Some points, one per row:
tensor([  18,    9,  110, -109,   12,   79,  -30,   16,   -3,   22,  -43,   29,   32,   19,   21,   -5,    5,  -10,  -22,    5,   29,   39,    9])
tensor([ -41,  -30,   89, -119,  -14,   64,    8,   -5,   18,   43,  -34,   10,   38,   37,  -17,   17,   22,  -19,    8,    4,   43,   36,  -14])
tensor([  -4,  -22,  108, -100,    3,   50,  -43,   40,  -23,   13,   -2,   13,    0,  -60,    8,  -24,  -34,  -35,  -53,    0,   20,    8,   34])
tensor([   6,  -53,   88, -108,    2,   36,  -41,   47,   -1,   48,  -15,   10,  -26,  -68,   -2,    4,  -18,  -42,  -41,    2,    6,   11,   28])
tensor([-46, -23,  83, -94,  -7,  68, -21,  32, -13,  18, -12, -12,   4, -70,  -5,  -6, -63, -12, -65,   4,   4,  16,  32])
tensor([-76, -24,  97, -91,  -6,  69, -29,  20, -31,   0,   3, -16,  20, -57,   1,   0, -52,   2, -41,   1,   2,  23,  15])
tensor([-86,  -2,  74, -66, -30, 102,  -8,  -3, -14, -34, -14, -38,  44,   4, -29, -35, -40,  31, -33,  14,  24,  -8,   7])
tensor([ 12,  88,  62, -62, -16,  65,  14,  -3,  -2, -59, -57,   1,  -5, -31, -38, -63, -45,  30, -38,  39,  28,  -1,   9])
tensor([ 18,  85,   3, -27, -19,  52,  29,  25,  23, -82, -53,  22, -23, -44,  -2, -87, -27,  40, -40,  39,  34,   7,   6])
tensor([ 32,  82,  -7, -27, -19,  50,  38,   6,  22, -85, -57,  12, -33,  -9, -18, -93, -25,  39, -26,  36,  43,  -1,  -1])
tensor([  29,   63,   15,  -16,  -21,   56,   24,   -2,   -7,  -83,  -40,   -3,  -37,   -5,    5, -105,  -29,   46,  -38,   46,   55,   -5,    4])
Then 10 other points, each followed by its number:
tensor([ 49,  30,  35,  12, -26,  65,   4,  34,   6, -78,  -2,  -5, -64, -20,  44, -91, -45,  39, -56,  30,  18,  -9,  24]) 0
tensor([  64,  -14,   30,   11,  -18,   20,   -3,   77,    4, -106,   -5,  -14,  -56,  -16,   19,  -20,  -83,   29,  -41,    4,  -38,  -14,   35]) 1
tensor([ 67, -14,  56, -22,   3,  34, -27,  83, -16, -73, -18,  -1, -72, -28,   7,  -7, -71,  19, -42,   6, -25, -12,  56]) 2
tensor([ 31, -56,  66, -36,  -3,   6, -31,  78, -12, -32,   1, -28, -45, -49, -26,  55, -73,  -3, -23,  12, -71,   0,  45]) 3
tensor([ 43,  -8,  90, -41,  29,  40, -27,  82, -16, -38, -52,  -5, -54, -66,  10,  14, -26,  19, -42,  -8, -46,   0,  40]) 4
tensor([ 15,  13,  91, -53,  33,  47, -40,  58, -26, -54, -59, -12, -70, -61,   9,  -4, -35,  12, -37,  -2,  -7, -15,  39]) 5
tensor([-13, -19,  82, -70,  34,  33, -32,  28, -28, -43, -57, -16, -83, -45,  20,  -8, -29,  35, -63,   5, -21, -22,  34]) 6
tensor([-24, -17,  75, -68,  28,  24, -44,  22, -42, -54, -65, -13, -86, -35,  10,  -4, -33,  32, -55,   8,  -8, -27,  37]) 7
tensor([ -8,   0,  70, -57,  16,  13, -49,  40,  -9, -46, -70, -14, -95, -67, -20,  -2, -30,  31, -44,  10,  -5, -32,  39]) 8
tensor([ 74,   3,  47, -25,  11,  22, -34,  71,   2, -60, -60,  -7, -89, -47,  -5, -25, -36,  30, -49,  10,  -9, -25,  36]) 9
Which two of these numbered points are nearest to each point below, looking only along the 3 directions in which the first points spread most? Their numbers follow each, nearest first.
tensor([ -7,   0, -38,  38,  36, -41,  52, -29,  62,  27, -27,  71,  31,  39,  45,  -6,  35, -46,  44, -50, -38,  63, -49]) > 5 7
tensor([ 49,  67,   8,  -3, -32,  67,   5,  43,  10, -87,  -5,  17, -13, -84,   2, -66, -19,  33, -49,  32,  20,  -9,  27]) > 0 1
tensor([ -6, -33,  33, -11,  56, -12,  30, -22,  49,  52, -32,  62,  25,  -6,  68,  26,  44, -69,  33, -45, -31,  72, -33]) > 4 6
tensor([-42,  10,  77, -58,   6,  24, -59,  45,   2, -53, -61,  13, -75, -33,  14,   9, -26,  16, -67,   3, -30,  -9,  51]) > 6 7
tensor([ 73, -33,  72,  -9, -51,  87, -37,  34, -32, -19,  -2,   9, -11, -15,  79, -22,   2,  41, -54,   7,  27, -15,  41]) > 5 7
Here are 10 other points, each followed by its number:
tensor([ 91,  -4,  36,  -5,  11,  34, -19,  66, -15, -64, -53,   9, -83, -21,  21, -35, -49,  36, -47,   0,   1, -24,  39]) 0
tensor([ 72, -20,  49,  -3, -12,  60, -25,  40, -30, -28, -13,  17, -98,  14,  65, -43, -16,  36, -50,  44,  32, -12,  31]) 1
tensor([ 77, -25,  44,  16, -23,  51, -19,  16, -28,   8,  19,  21, -87,  20,  87, -62,   9,  46, -48,  28,  24,   2,  26]) 2
tensor([ 72, -54,  27,  33, -39,  42, -38,  47, -18,  11,  40,  21, -57,  29, 102, -42,   7,  35, -47,   2, -10,  -5,  30]) 3
tensor([ 58, -71,  22,  33, -52,  39, -29,  71,  -9,  12,  46,   9, -27,  20,  97, -15, -15,  28, -45, -21, -46,  -4,  37]) 4
tensor([ 58, -53,   3,  43, -46,  48, -24,  53, -14,  -2,  58,  21, -12,  53,  90, -41, -10,  35, -47, -23, -29,  -7,  52]) 5
tensor([ 59, -43, -11,  48, -39,  59, -29,  46, -17, -18,  57,  28,   2,  69,  75, -57, -13,  39, -41, -19, -23,  -9,  42]) 6
tensor([ 15, -54, -27,  47, -52,  43, -32,  68,   4, -17,  71,  18,  21,  43,  56, -15, -19,  27, -44, -52, -69, -24,  40]) 7
tensor([ -7, -55, -54,  44, -46,  31, -20,  80,  30, -23,  53,  28,  44,  16,  33,   6, -18,  15, -20, -65, -88,  -9,  29]) 8
tensor([ 57,   8,  45, -20, -36,  46, -60, 102,  29, -30, -13,  35, -27,  -3,  41,  18, -27,   9, -57, -20, -63,  -9,  52]) 9
Which two of these numbered points are nearest to each point below, looking only along the 3 directions in which the first points spread most? Their numbers follow each, nearest first.
tensor([ 13,  32,  57, -29, -18,  91, -32,  32, -21, -65, -13, -23,  11, -85,  -6, -30, -27,  34, -56,  32,  34, -32,  46]) > 7 8
tensor([  7,  -5, -29,  38,  33, -33,  48, -28,  54,  33, -30,  69,  30,  39,  60, -18,  44, -49,  41, -46, -41,  64, -49]) > 2 6
tensor([-88, -21,  95, -86,  17,  31, -54,   1, -37, -27, -29,  -3, -42, -21,  26,  23, -37,  14, -43, -10, -11,  -8,  36]) > 8 7
tensor([ 34, -36, 103, -73, -18,  77, -32,   9, -28,  29, -16,   3,  -6, -66,  56,   4,  18, -17, -34,   2,  11,  29,  49]) > 4 9
tensor([-78, -49, 109, -53,  16,  28, -16,  -5, -42,  39,  -8,  -2,   0, -23,  56,  76,  14,  -9,  -8, -28, -22,  36,   9]) > 8 7
